In the rows, 128 means zero.
Each named turn below is shown by a few rows before and after it. Which turns, in which order, take the first row of each later pair to the second? The first pair is answered.
L (before -> after):
[136 118 115 117 115 155 182  86 130 105  87 134 130 142 112 142 112 180
 158 120 157 121 126  69 123 144 110 138 119 167 124 136 116 139 111 107
 157 136]  ->  [123 117 148  99 145 114 168  84 125 166 145 130 141 132 102 111 143 182
 139 139 149 155  76 126 166 153  84 117 110 147  97 147 128 127 132 136
 132 127]
[128 128 109 173 104 160 118 143 122 103  88 112 113 114 143 129 117 108
 127 121 112 114 163 132  93 108 152 128 136 113 140 132 130 138 118 117
 132 124]  ->  [120 121 151 161 138 151  83 143 135 140 130 102 128 113 135  80 112 130
 127 125 121 144 120 165 135 113 133 115 117 112 120 142 150 149 150 141
 140 119]
[131 130 135 108 142 105 144 118 122 153 162 141 136 128 131 141 154 125
 128 137 122 148 104 147 149 140 106 130 120 117 123 135 136 112 121 131
 104 116]  ->  [140 131 107 123 117 144 156 120 128 103 111 145 129 136 140 169 127 126
 143 124 128 119 145  98 110 131 131 144 128 142 148 130 119 122 108 109
 121 122]
C (before -> after):
[130 152 128 173 147 196 114 133 152 132 113 115 148 121 129 140 111 139
 143 116 129 132 145 116  97 101 145 124 107 123 157 136 156 131 125 117
 158 145]  ->  [117 169 126 141 147 157 156 115 149 177 125 146 156 127 126 171 154 147
 139 123 122 140 121 123  96 127 134 133 112  97 151 131 154  96 110 117
 132 151]
[130 136 105 138 117 156 154 117 158  97  87 122 147 131 139 177  97 130
 130 137 113 117 160  91  89 121 143 131 156 134 148 130 150 156 102 155
 195 151]  ->  [121 143 106 105 115 116 186 101 149 131 107 148 146 131 131 198 143 136
 119 152 107 123 142 101  95 141 128 138 163 112 139 119 145 122  94 156
 167 150]
[131 143 154 133 103 103 148  89 141 132 137 143 138 113 143 119  93 157
 150  98 127 130 131 138 130 150 163  89 108  92 102 174 148  93 137 132
 207 147]  ->  [130 140 152 119  99  82 148  84 134 142 159 153 125 114 135 113 118 151
 142 102 128 129 126 147 141 161 154  95 119  90  91 168 144  83 138 139
 191 137]
[126 133  99 135  89 138 172 115 126  75  90 152 114 142 133 192 150 118
 121 139 118 100 166  97  83 131 150 149 142 152 155 121 108 106 100 120
 126 131]  ->  [127 131  97 117  89 116 172 111 118  87 111 158 104 141 125 185 173 107
 109 147 117  95 156 105 100 139 139 156 152 149 145 115 102 101 101 130
 110 122]
G (before -> after):
[130 122 118 134 108 146 119 146 122  95 118 111 117 123 136 138 135 105
 115 149 124 128 137 128 108 124 117 126 125 118 130 117 138 127 138 117
 148 107]  ->  [132 120 126 134 114 152 105 146 126  98 126 104 119 127 132 124 125 112
 115 151 130 136 128 137 119 128 111 121 123 122 126 119 143 134 145 122
 154 108]
[ 98 125 137 137 141 151 108 143 136 121 128  97 164 108 144 114 104 141
 141 116 143 153 122 126 127 118 106 101 105 126 134 129 154 148 139 117
 150 144]  ->  [119 126 112  91 116 147 119 124 133  94 122 132 135 127 126 127 123 159
 155 120 169 120 142  81 127 145 107 145 124 154 129 111 130 136 136 118
 142 140]
[113 147 124  99 126  90 188  99 136 166 119 168 147 136 134 163 157 144
 120 130 131 144 107 114 121 155 110 135 124 113 137 125 131  87 110 122
 119 141]  ->  [102 143 153 125 150  99 157 111 142 183 134 136 168 124 144 138 137 149
 119 129 123 172  81 148 134 139 109 111 103 103 127 142 154 101 125 130
 126 139]
[159 117 139 114 162  67  77 130 125 122 183 118 110 113 142  92 153 109
 136 149 121 134  51 128 163  79  92 115  82 154 163 104 170 105 125 158
  86 101]  ->  [170 124 102  91 131  58 119 116 115  98 165 149  90 125 140 134 182 104
 137 156 121 104  81  92 136  92 100 147 107 158 174  89 146  87  96 142
  73 101]
T (before -> after):
[115 129 128 101 127 131 110 102 126 143 117 142 121 153  90 131 147 125
 156 108 104 119 150 158 135  95 150  95 128 103 120 131 101  98 121 103
 130 122]  ->  [117 127 123 104 127 138 108 101 127 132 110 140 118 154  90 137 139 130
 160 105 110 116 157 145 131  94 156  96 129 110 122 127 106 103 120  99
 133 124]
[111 125 136 133 122 143 125 111 108  99 112 122 138 120 145 140 156  86
 123 136 114 116 121 124 110 126 123 122 145 131 145 126 120 120 107 134
 116 141]  ->  [116 125 138 136 125 164 115 111 115  85 110 120 135 128 142 129 137  99
 131 134 128 115 123 109 111 126 126 125 141 143 149 129 122 127 113 135
 133 142]
[144 130 140  99 103 112  98 115 119 159 186 125 114 125 104 105 116 135
 120 109 133 122 131 127 161 150 115 128 157 176  95 139  79 124 149 122
  96 110]  ->  [144 131 128  95  94  98 119 113 109 163 180 133 112 118 111 129 133 123
 109 110 117 116 137 126 150 154 117 130 161 162  96 133  73 111 135 118
  85 110]
R (before -> after):
[145 149 132 113 129 106 158 118 151 127 117 163 153 125 135 186 156 158
 138 128 112 158 144 145  97 143 134 110 134 132 115  98 115  90 102 136
 112 125]  ->  [155 143 119 118 118 129 152 125 151  93 101 159 141 129 134 185 139 152
 147 121 119 137 168 122  88 137 145 117 141 151 126  94 106 105  98 129
 125 126]
[135 121 102 134 128 127 142 140 126 109 106 136 157 121 152 158 122 126
  94 151  93 157 145 152 123 133 114  95 135  90 124 120  89 135  96 127
 105 128]  ->  [148 116  93 138 127 148 123 144 131  75  99 132 140 129 142 144  99 127
 109 148 110 140 164 123 121 127 123 107 135 119 127 118  86 157 102 124
 123 126]
[116 119 135  94 133 132 117 126 138 151 138 118 119 117 117  90 116 153
 143 123 131 141 110 131 171 139 122 120 115 139 117 132 147 149 149 138
 129  96]  ->  [106 130 130 105 133 113 147 125 133 175 127 123 134 111 130 122 137 139
 132 127 102 151 105 147 154 133 127 106 117 103 123 135 149 128 130 129
 114 102]
[116 136 157 108 161 148  99 114 142 159 146 125 143 130 112  89 115 150
 136 115 166 147  82 133 158 139 115 128 115 144 118 128 152 131 142 143
 141 124]  ->  [ 99 148 149 123 157 123 138 115 136 186 130 132 163 118 131 133 140 135
 123 118 130 152  79 156 132 137 116 113 120  99 130 132 158 104 116 132
 125 132]

(two turns a pair)
[ 80 150 130 104 117  70 134 148 153 189  93 165 149 168 128 130 130 132
 158 179 153 186 123 156 123 169 134 145 146  84 134 151 144 118 103 122
 145 116]  ->  [ 95 144 109  86  96  67 140 144 142 163  92 178 124 178 121 132 143 124
 154 183 159 163 145 130 122 177 138 169 163 102 133 137 127 117  98 124
 136 104]
L, C
[130  93 103  81 142 109 149 112 137 130 185 142 129 118 108  81 141 140
 103 130 139 135 125 148 185 172  76 138 160 149  80 111 115 110 151 160
 126 120]  ->  [113 103  68 129 105 114 208 123 128 110 119 134 141  99 140 154 146 100
  93 125  90 115 171 141 117 144 105 130 176 107 114 106 106  86 102 122
 115 128]
R, R
[158 140 160  81 132 126 128 144 119 130 142 127 123 146 124 119 124 174
 130 133 117 143 144 132 142 132 117 153 143 121 107 105 146 131 162 169
 131 121]  ->  [152 142 168  90 135 119 137 144 123 152 141 123 135 140 130 127 129 173
 126 135 109 156 135 148 139 125 119 141 138 100 108 110 153 124 161 168
 129 122]
C, R
[140 127  93 115 119 104 143 109 119 130 134 152 122 151 112 163 130 132
 134 129 134 103 152 101 116 141 139 148 159 136 118 117 105 110 124 121
 107 143]  ->  [148 117 101 107 125  98 120 109 114 131 162 149 110 148 105 132 130 130
 133 136 141 106 142 112 142 146 131 147 156 148 104 118 106 120 138 138
 105 134]
C, R
[114 134 128 142 122 108 174 104 130 156 126 128 146 130 125 174 137 121
 138 122 118 118 160 138 113 141 128 121 121 108 123 130 138 124 120 113
 132 167]  ->  [121 134 125 124 119 103 174  99 131 158 137 144 138 137 116 167 149 127
 139 126 124 108 156 131 120 157 123 137 125 114 118 124 132 117 125 121
 128 162]
T, C
[132 137 109  76  88  93 183 133 112 101 135 134 125  84 105 148 175 134
 129 155  97  86 137 156  85 140 131 165 198  86 121 108 141 111 109 113
 109 119]  ->  [154 123 116  88  95 156 123 138 129  46 124 108 112 100  93  96 105 160
 161 137 142  72 156 115  98 131 143 174 186 152 123 114 142 162 140 115
 159 121]
R, T
[125 112 106 155  99 146 123 110 107  83 126 123  68 106 133 121 113 118
 144 147 163 106 134 104 145 135 135 144 136 136 105 125 102 147 146 118
 112 148]  ->  [101 122 148 146 136 130 115 104 120 140 153 116 101 101 131 103 114 146
 146 148 166 144  85 139 169 137 116 120 117 112  91 145 126 142 168 130
 114 154]
C, L
[120 134 118 135 109 114 164 111  99 148 143 139  99 133 101 119 179  69
  79 123 141 109 112 103 125 171 124 156 149 122 105 120 117 144  72 140
 121 116]  ->  [118 124 128 184 108 140 137 143  99 126 132 104 105 116 116  96 140  45
  73 116 128 109 122 121 120 139 140 132 136 123 110 128 125 171  75 136
 139 114]
C, G
[137 118 160 100 107  90 150 129 108 179 164 110 127 109 122 116 193  73
  95 136 129 108 105 186 196 121  75  79  85 118 129 129 140  80  77 126
 113 135]  ->  [138 123 134  99  83  89 183 122 104 161 142 127 119 111 130 148 196  64
  96 133 119  93 133 165 170 123  86  93  97 113 146 119 127  71  55 112
 109 134]
G, R
[100 125 129 137 125 132 150 125 124 129 112 121 132  98 135 143 119 118
 137 106 109 122 143 133 105 111 134 117 114 128 128 135 148 106 124 105
 134 128]  ->  [108 120 127 114 123 105 141 127 108 137 146 128 112  95 121 124 144 101
 120 119 111 115 135 144 125 123 123 121 121 129 109 129 138 100 129 123
 115 112]
C, C
[140 119 126 127 134 113 117 121  94 190 135  99  94 103 143 117 150 112
  80 108 149 129 119 157 158 132 121 110 116 121  89 119 144 109 131 139
  96 104]  ->  [143 116 128 124 140 128  94 123  99 181 136  94  94 107 141  98 137 120
  94 104 166 127 120 149 165 135 122 113 109 141  89 122 147 126 142 145
 107 101]
R, G
[157 126 124 110 115  93 105 138 107 129 198 132  79 133  97  81 160  85
 108 154 131 110 127 136 173 124 113 149 133 130 102 117  85 126 139 178
  93  85]  ->  [152 121 109 175  97 129 104 163 106  89 147 100  88 115 123  98 116  45
 104 142 100  92 167 132 136  89 144 129 132 122 125 122  86 143 117 155
 106  90]
G, C
[129 162 106 160  82 107 137 132  90 164 119 122 111 122 105 169 137 114
 122 110 119  72 162 148 110 158 126 109 130  97 125 122 121 137  95 132
 113 117]  ->  [125 159 135 149 110  99 105 132  98 196 155 114 122 119  94 133 134 130
 123 115 133  96 123 176 145 163 107  96 112  97 110 135 138 144 122 152
 119 116]
L, L
[126 164  81  41 102 155 101 134 141 125 112 131 129 149 120 122 107 151
 134 121 150  76 139  86 138 204 132 135 132 117 137  97 100 137 120 129
 148 114]  ->  [115 160  81 102 100 181  96 160 142 105  81  93 145 128 144 124  74 122
 124 115 118  81 160 103 116 173 150 106 127 104 150 103 107 154 111 112
 160 119]
G, R
[106 147 157 165 143 114 121 118 143 178 135 135 161 114 137 139 129 121
 140 109  95 163  99 164 138 108 119  95 127  69 113 123 130  82 121 151
 131 135]  ->  [118 152 120 144 109 102 159 110 130 155 119 162 137 124 135 176 156 108
 134 117  91 130 130 130 115 117 129 124 148  75 121 104 103  67  97 138
 117 134]
L, C
[114 140 107 147 103 114 154 135 108 129 123 131 124 141 135 159 149 104
 108 144 100 122 132 143 109 128 142 124 131  99 130 129 114  97 107 131
 108 129]  ->  [109 138 144 137 134 115 117 135 116 161 158 115 137 141 124 112 141 123
 113 145 116 148  96 169 147 129 127 112 119 104 111 140 134 110 137 150
 115 127]
L, L
[118 156 155 108 140 127 118 101 150 183 133 146 176 135 147  87 138 169
 135 108 130 177  92 148 184 129 114 125 121 132 108 140 173 142 146 144
 125 139]  ->  [104 159 139 134 122 107 153 110 138 187 113 146 183 113 167 127 155 132
 118 116  86 171 106 169 154 116 127 114 129  94 116 137 166 122 117 132
 107 140]
C, R
[125 117 140 161 132 211  97 152 160  82  70  99 160 129 148 119  52 172
 164  92 147 131 140  89 105  95 148 131 115 145 140 144 148 175 129  96
 177 152]  ->  [121 120 120 168 119 202 128 149 154  80  55 108 157 128 160 148  65 158
 156  91 133 121 154  83  81  90 153 137 127 130 147 138 142 157 107  84
 168 158]
G, G
[104 149 148 169 139 153 141 127 138 129  94 103 165 132 128 133  80 157
 136 126 118 138 136 127 114 119 122 108 114 116 150 148 145 126 113 113
 147 148]  ->  [105 146 136 179 128 139 153 133 124 122  87 100 155 124 136 146  93 131
 121 129 101 131 147 132 106 115 128 104 125 104 150 145 135 120 102 109
 138 143]
L, R
